Rows swapped in pairs by one turn or mirror: which row each one swaps with:
The rows were stretched afterwards, more along some directions than others.
K_238: [  5   3   3  -3   8  -6   1  -5  -5 -13  -8  -4   0   7  19 -13]
K_851: [ 19   9  -9  -7   5  -1   0  -2 -11 -11   9   7   7   5  10 -16]
K_722: [ -3  12  -9  -9   5 -13  -6  -1   3 -21   1   2  -5  13   1  -7]
K_856: [  6   7  -9 -12   2 -12   0  -3   1  -7   2  -4   0   9  -2   7]
K_849: [ 17   4 -14   2  -8  -4  -6   8   9 -19  -1   0  -2  -5  -8   1]
K_303: [  4  -7  -1 -13   9   8  16  -2  -7   2   2   2   6  -1   6   6]
K_530: [  8   2  -7 -10  -2  -2  -4   0  12 -28  -1  -3   1   0  -9   6]
K_550: [ 17   7  -1   1  24  -3  12   9   7 -17  -1  11   7  -4  -6   4]
K_498: [ 16  15  -2  -5   5  -5  -4  -2 -11  -9   5  24   9   5   3  -7]
K_782: [  9   6  -6  -7   2  -8   6   1  -5 -12   9   1  -2  -4   9  -1]
K_50: [ -1  -4  -4  -7 -10   7   0  -3  -3   2   6   0   0  11  -6   1]
K_213: [  7  -1  -5  -2   7   3   5 -10 -21   6   2  -3  -1   5  15 -13]
K_386: [  8  -4   3  -7  13   4  13  -4 -11 -11   1  -7  -3  -1   4   5]
K_985: [ 31  -2  -2   5   9   7   7  -8 -19  -5   1  -2   5  -5   4  -9]
K_777: [ 11  -7  -9   6 -19   7  -3  -3 -13  -6   6 -10   1   6  -7  -2]
K_705: [ -1  -7  -3  -4 -11  -2   3  -6  -8 -14  -3 -14  -4   3   2  -3]
K_880: [  2  -7  -1 -11  -3  -2   8  -2  -3   0  -4  -1   9  -5   6   3]
K_436: [ 17   0  -9  -5  14   4   5  10  -4 -12  -1  -5   9  -5  11 -11]
K_987: [  8   1 -10   2  -3   9  -2  -2 -11  -6   6   0  -5   7  -7  -5]
K_663: [-8 -1  7 -3  9 -2  0  4 -2 -8 -8 -5  2  2  9  1]
K_811: [ 2 -3 -3 -6  6 -3 15  8 -8  1  3 -1 -2  7 20 -6]
K_63: [ 6 -7  1 -5 16  1 16  4 -4 -1 -9 -6 -3 -8 10  4]
K_913: [  4  -2  -9  -3 -12  -3 -12 -12  -4 -15  -3 -10   6  10   2 -12]
K_371: [ 14   3  -9  -1  -1   0  -6   0 -11   0   5  16  14   2  -7  -6]
K_70: [ 23  -4  -9  -8   2   1  16  11   1  -3   1  -2   6 -12   9   9]
K_244: [ -3   2  -7  -4  -5 -18  -9  -4   4 -16  -1  -8  -1   9   0  -1]
K_170: [ -4  -7  -8  -8   1   0   3  -7  -2 -18   0 -26  -4   3   6 -13]
K_980: [  3  -2  -7  -6   8  -4   7  -5   2 -13  -8 -16  -9  -2   1  13]
K_935: [  0  14 -10   3 -14   3  -5  -5 -13  -6   2   8   4   6   1  -2]
K_247: [ 10 -11  -9 -16  12 -12  12   0   3 -13   2 -27   3  -9  10  -2]
K_26: [  4  16  -6  -3  14  -8  -6   4  12 -22  -8  12   1   5  -2   6]
K_780: [ 16   5  -3  -8  12   0   6  12   9 -20  -2  12   9  -5  -3  -1]
K_627: [ 23 -13  -9  -1   5  -2   9  -7 -10  -6   3 -24  -5  -5   9  -4]
K_650: [  3  -9 -12  -1  -4   7  -1  -1   3  -3  -2 -11   8  -4  -6  -5]
K_181: [ 15   2 -17  -2   9  -5  -7  -3   6 -18   0 -14   0  -7  -7  -7]
K_13: [  5  -8  -2  -8  31  -4  15  -2  -1  -5  -3  -4   3  -7   8 -10]
K_681: [ 10   6   0   0   5   6  14   1 -21   4   2   9  -3   7  20  -5]
K_967: [ 13   6  -9 -16  17  -8   8   7   6  -6  -1   6   6  -5   8  12]

K_550 swaps with K_663
K_498 swaps with K_681
K_13 swaps with K_436
K_213 swaps with K_851

